Read these off the grid that follows. Counting starts at 0.
1) The entry at row 2, column 1?
2) The entry in row 0 and column 1?
3) The bottom-right entry?
4) The entry in the top-left corner?
5) The entry in row 2 and column 0?
6) The top entry of the column that holds the largest entry?
7) The entry at row 1, column 0?
[[127 133 129 122 134 132 128 147 112 134 129 118 123]
 [127 127 132 132 123 128 124 141 119 135 120 120 128]
 [137 119 123 136 128 128 135 122 120 121 130 124 128]
 [127 118 128 131 142 125 127 139 135 125 122 130 124]
 [109 144 132 132 125 129 127 129 136 131 130 129 122]
 [123 129 125 134 114 127 124 127 134 133 133 122 123]
 [120 125 132 132 127 131 123 122 123 134 129 128 134]
 [134 138 131 122 128 131 123 143 125 130 128 128 112]
 [124 140 126 136 116 131 132 123 133 135 123 116 131]
 [126 134 122 125 125 128 127 137 127 128 127 112 128]
 [137 127 133 128 136 128 125 116 127 125 132 130 128]
 [142 121 127 129 134 126 122 125 109 133 136 132 134]
 [120 130 126 131 136 129 124 151 137 128 134 125 133]
 [126 129 129 124 133 127 131 139 127 129 117 128 126]
 [137 140 126 119 138 126 132 110 128 131 138 132 134]
 [118 127 130 128 136 130 123 123 130 136 111 124 129]]
1) 119
2) 133
3) 129
4) 127
5) 137
6) 147
7) 127

[[136 133 143 107 137 136 115 110 107 142 105 109 125 141 154 144]
 [111 117 121 125 106 130 131 119 149 115 103 151 143 133 139 139]
 [138 118 132 126 103 153 109 126 107 105 138 125 138 119 120 144]
 [128 107 112 108 114 120 127 124 126 131 152 117 151 127 145 149]
 [120 104 144 103 111 144 145 117 143 106 153 148 103 135 105 110]
 [132 140 139 129 113 120 142 104 149 113 108 106 110 103 137 137]
 [114 116 143 127 112 105 109 134 139 134 119 114 151 151 107 104]
 [116 131 138 106 145 152 104 119 149 114 110 118 108 147 127 140]
 [145 139 148 149 122 142 140 113 141 111 150 130 142 139 146 147]
 [115 148 140 147 126 124 108 140 129 107 150 142 127 119 138 121]
 [117 148 116 131 122 113 118 149 133 122 141 121 116 128 116 147]
 [119 153 122 143 133 107 104 123 143 137 145 113 136 148 137 131]
 [124 133 124 110 103 133 145 109 140 150 133 132 142 115 105 132]
 [108 149 151 103 135 133 117 138 104 127 148 109 148 112 148 105]]
Counting starts at 0.
The entry at row 1, column 2 -> 121
Read off the entry in row 2 and column 0.
A: 138
The entry in row 1 and column 0: 111
Read off the entry in the bottom-right corner.
A: 105
Read off the top-left entry.
A: 136
The entry in row 0 and column 1 -> 133
The entry in row 2 and column 1 is 118
Read off the largest entry.
A: 154
Read off the entry in the top-right corner.
A: 144
The bottom-left entry: 108
The entry in row 0 and column 2 -> 143
Read off the entry directly above 123.
A: 149
Read off the entry at row 1, column 1.
A: 117
Read off the entry just left of the largest entry.
A: 141
The bottom entry of the column that holds the largest entry -> 148
The entry directly below the largest entry -> 139

grid =
[[123 131 128 131 125 154 141 127 129 128 121 129]
 [139 136 130 117 138 125 131 130 133 123 117 126]
 [134 106 111 115 119 113  98 143 109 149 141 153]
 [119 112 119 134 124 133 133 125 110 125 144 131]
 [134 123 122 125 131 130 137 126 126 136 124 135]
 [122 120 122 133 132 127 136 123 132 122 119 129]]
Indices start at 0.
The entry in row 0 and column 0: 123
What is the entry in the top-right corner?
A: 129
The minimum: 98
What is the entry in row 0 and column 1?
A: 131
The top entry of the column that holds the smallest entry is 141
The entry in row 2 and column 0 -> 134
What is the entry just left of the largest entry?
A: 125
The entry at row 1, column 1 -> 136
What is the entry in the bottom-right corner?
A: 129
What is the entry just right of 112?
A: 119
The entry just left of the smallest entry -> 113
What is the entry just left of 144?
A: 125
The bottom-left entry is 122
What is the top entry of the column that holds the largest entry?
A: 154
What is the entry directly above 135?
A: 131
The entry directly below the smallest entry is 133
The entry just right of the smallest entry is 143
The entry at row 1, column 0 is 139
What is the entry directly above the smallest entry?
A: 131
The entry at row 0, column 2 -> 128
What is the entry directly below the largest entry?
A: 125
